A single turn carries every row of the set below to another of its rows. Some are shown first; where does it send the rows asked next?
kovof: [ -2.1  -6.6  -4.0 -21.1  -6.3  -3.8  -1.8  16.9 -22.0   5.0 -14.3  34.1
  23.6 -51.6]
pibaf: [-52.0  29.5 -13.9  14.5  -8.0  -7.7  33.9 -11.1 -30.0 -24.0  -0.9  36.4
   3.1 -19.0]
zirar: [-29.1  10.0 -32.7  13.1 -34.9  30.3  -9.1  43.1  -8.3 -16.6   4.8  36.0
  22.4 -25.7]
roz: [ 20.4  -2.8 -19.2 -24.5  41.3   3.0  -8.4 -14.6 -13.8   0.0   3.9 -10.6
 -13.5  -2.1]
damal: [-29.9  -0.1   7.8   3.1  -0.3   9.4  -2.9 -50.9   4.5  17.4 -46.8  23.3
   2.3 -32.0]
gep: [ -9.6  35.6 -12.3  -8.0  10.6  21.6   3.3 -11.4  45.1   1.9  17.5   9.3
   6.7  31.3]
zike: [ 27.7  24.8 -11.9   2.5 -39.6  39.3  -4.2  30.2   5.0  -0.4 -12.3  -2.2
  18.2   2.6]
pep: [-27.2 -24.4   6.7  20.4 -10.4  28.2 -38.9  -4.4 -50.4   4.8 -39.6  17.8
  -2.1   6.1]
Nafol: [-49.3 -29.5  25.7  25.4 -10.6  -2.7 -12.6 -26.2   4.9  20.9   1.8  -8.7
 -20.2   9.2]
nopav: [ -2.4  -3.7 -11.5  37.7  34.3  35.8  -3.7 -29.4  -9.3  -5.6 -29.6  31.3
  19.0  35.0]
nefu: [ -2.3   0.6   8.1  16.2 -23.6  53.3  -0.8  -1.5   8.5 -42.2  -5.0   6.0
 -43.9  14.0]
mesir: [-31.1 -11.4  12.9  23.7  18.5  -6.0  48.3   1.8   1.3  18.5  25.6  21.0
 -19.2   4.5]
kek: [  3.7 -13.5 -20.9   4.5 -50.0  33.0 -24.2  -3.7  28.0  24.6  -9.2  -6.0
   3.6  11.9]
gese: [  2.5 -21.0  22.1   3.4  -5.3  21.0 -23.4  15.5 -12.2 -19.3 -48.2  48.8
   6.1  -2.6]
Roro: [ -2.8  13.8  -7.4  -6.4  21.8  15.1 -33.1  34.6  10.8 -16.4 -35.9  -0.3
  28.7  15.0]
vib: [-38.9 -36.4 -31.9  24.6  16.8  34.9 -20.1  -7.6  12.5 -32.4 -12.6  38.0
 -17.6 -16.4]
Gopov: [-21.1  18.2  -1.6  18.2 -43.2  40.5  -6.1 -27.9 -19.5  -8.0  37.2  -2.8
  16.1  -0.6]
Zeki: [-19.8 -14.4  11.3 -25.2 -25.2 -18.8  25.2   4.4  21.0  -5.3  -6.0  15.8
  -0.3 -34.8]
sozot: [-29.1   7.7 -23.1  21.2   9.2  42.9  10.6  39.5 -42.9  -5.1  28.5  24.6
  15.1  -0.2]
Soti: [ -9.8  15.0  -5.3   6.5  42.2  13.1  33.4  32.8  17.4 -11.9 -36.7   2.4
  12.6   9.7]
Sumep: [-32.9   4.4   7.1  48.3  27.0   6.4  24.0  -1.0 -30.8  15.0  -9.9 -18.2
 -10.7  27.9]
monu: [-35.8   0.3  -3.8  36.2 -12.4   7.2  32.0  -6.2  41.3  30.5 -10.2 -11.0
 -22.1  10.6]
pur: [-38.1 -21.3 -20.3  51.5  -0.8  25.2   0.0 -13.0 -18.0  43.7  23.4  -2.8
  -0.4   6.9]
tane: [ 18.3   5.7 -20.7   3.3 -15.4  31.5  32.8 -15.9 -19.8   8.3 -17.9  13.4
 -37.3 -37.7]
miz: [-41.5  13.3 -56.1   8.7   7.9   7.5 -14.8   3.7 -11.1 -28.0   2.1 -27.5
  -2.3 -19.1]

gep moves to Gopov
Zeki moves to pep
gese moves to Roro
Where do these go?
nefu moves to miz
mesir moves to Nafol

